Named moves, each a turn or a mirror, and the order they were made in; the first pair answered
move V:
[ -9  -9  37  -1  11 -21  -9  20   5 -10  21 -15  14] => [  2  -9  30  -6   9 -17 -19  27  -6  -3  16  -3   9]
[-13 -15   9 -19  -5   9 -21   6 -48 -40 -14  39  -4] => [-41  -4  39  -7 -15   3  -4 -15 -21 -47 -24 -12   3]
[ 11   2   4  15   3 -18 -39  41  13   8  23  34  -2] => [-22  13  36  27  -5 -11 -11  20  41   3  10 -21  16]
[-16 -23  17 -32  22 -11 -16  23 -30 -41 -29  12 -11] => [-34 -19  37 -27  14 -10   0  15 -14 -50 -37 -12  -5]
move E:
[  6  -8  -6 -24  13   4 -51  26 -26 -17   9  56   7] => [-51 -30  32 -37 -12  28  -6 -27 -14 -20 -19 -21   5]
[-17 -10  30  -9   9 -22  -3  32  -4  22  43 -25 -27] => [-15 -11  31  -6  -1 -21   0  34  -3  27  43 -23 -26]
[ -2  -2 -37 -44  28  -4 -29 -24  -4 -30 -32  20   2] => [-16   0 -33 -44  21   0 -29 -31   1 -27 -37   8   2]
move A:
[ -2   4 -21   9   8 -10  19  -4  13  -1  -4 -13   9] => [  0   0 -25   7   2  -6  19  -2  11   2 -12  -3   8]
[  1  33  -3  37   4  10  32 -36  42  19 -17 -49  18] => [ 40  33 -55  32  14  23  13 -36  15  25 -24   6  21]
[ 40  26 -37  -4 -19  31 -11 -41 -16 -23 -21  41  19] => [-26  -5  -7 -48 -45  29  24 -54 -33 -13 -16 -11 -13]
[  9   5 -12   1  12  -8 -11  44  17  -9  48  -9 -12] => [  5  -4 -29 -10  14  -9 -14  40  -1   5  39  -1 -20]
move D:
[-15  -5 -18 -23   5  -3 -26   3 -29   6 -12  23  -9] => [  5  11 -17   4  10  -8 -33   4  -2  -7   6  29  17]
[ -1   9 -32  -9   6  -2  42 -23  25  15 -33 -20  -9] => [ -8 -14 -40 -40   7  -2  28 -19 -11  18 -26   2 -30]
[ 54  35   2  30  19  -8 -28  -9  10   9  22  44  54] => [ 24  43   9  39   9   6  24 -37  37  23   6 -24  51]
[ -4  -9  -6 -25  50   7  22  11  54  11   4 -13   4] => [-20 -26 -11 -39  50   9  18  10  38  22   5   1  -3]

Each pair is 2 to 3 moves apart.
[-26  -3  42   2 -23  -3  24   2  23 -11  11 -23  25] => [-26 -11  25   0 -27  -2  40  10  27  17  11 -35  -2]  E then D then D
[-35 -30  11 -16  -6  13  32 -12 -14  -1 -28 -31 -18] => [  6 -17  44   6  14 -13 -29  44 -12 -13   5  23   5]  D then A then E
[ -3 -19 -44 -18  14  14  23 -14 -23  25   9   4 -29] => [-25 -17  15  -7  15 -14  16  20  -1  23  46 -28 -32]  A then V then A
[-20 -27  70 -27 -13 -35 -54  19 -29 -54   6  54  20] => [ 32  25  29  47   4  -6 -30 -23  38 -56 -31  43  75]  D then A then D
[-33  22  64  29  -9  -1  22 -12  45 -32 -13 -61  26] => [ 42   9   8  -2  13 -18 -58  38 -19 -12  19  80  14]  D then V then D
[-30  16 -10   2  16   7  36 -28  27  -5 -14 -36 -15] => [-37 -18  -3 -42  10   0  11 -22 -18 -14 -22   4 -23]  D then D then E
[ 59   7  -2  33  -5  23 -16  28  -1  21  -7  20  11] => [ 15 -26  16  -5 -24   8  -6  43 -31  44  21  12 -26]  A then A then V
[ 19  19  39  27   7  -2 -29  34  30 -23  12  14  23] => [ 36  29 -10  25  -5  21 -12  -9  20 -29 -30  26  33]  A then V then A
[ 16   8 -16   1  18 -11  -5  28   3  24  32  13 -19] => [  7   1   0 -17   1 -12 -22  28 -20   1  25  39 -12]  E then D then D
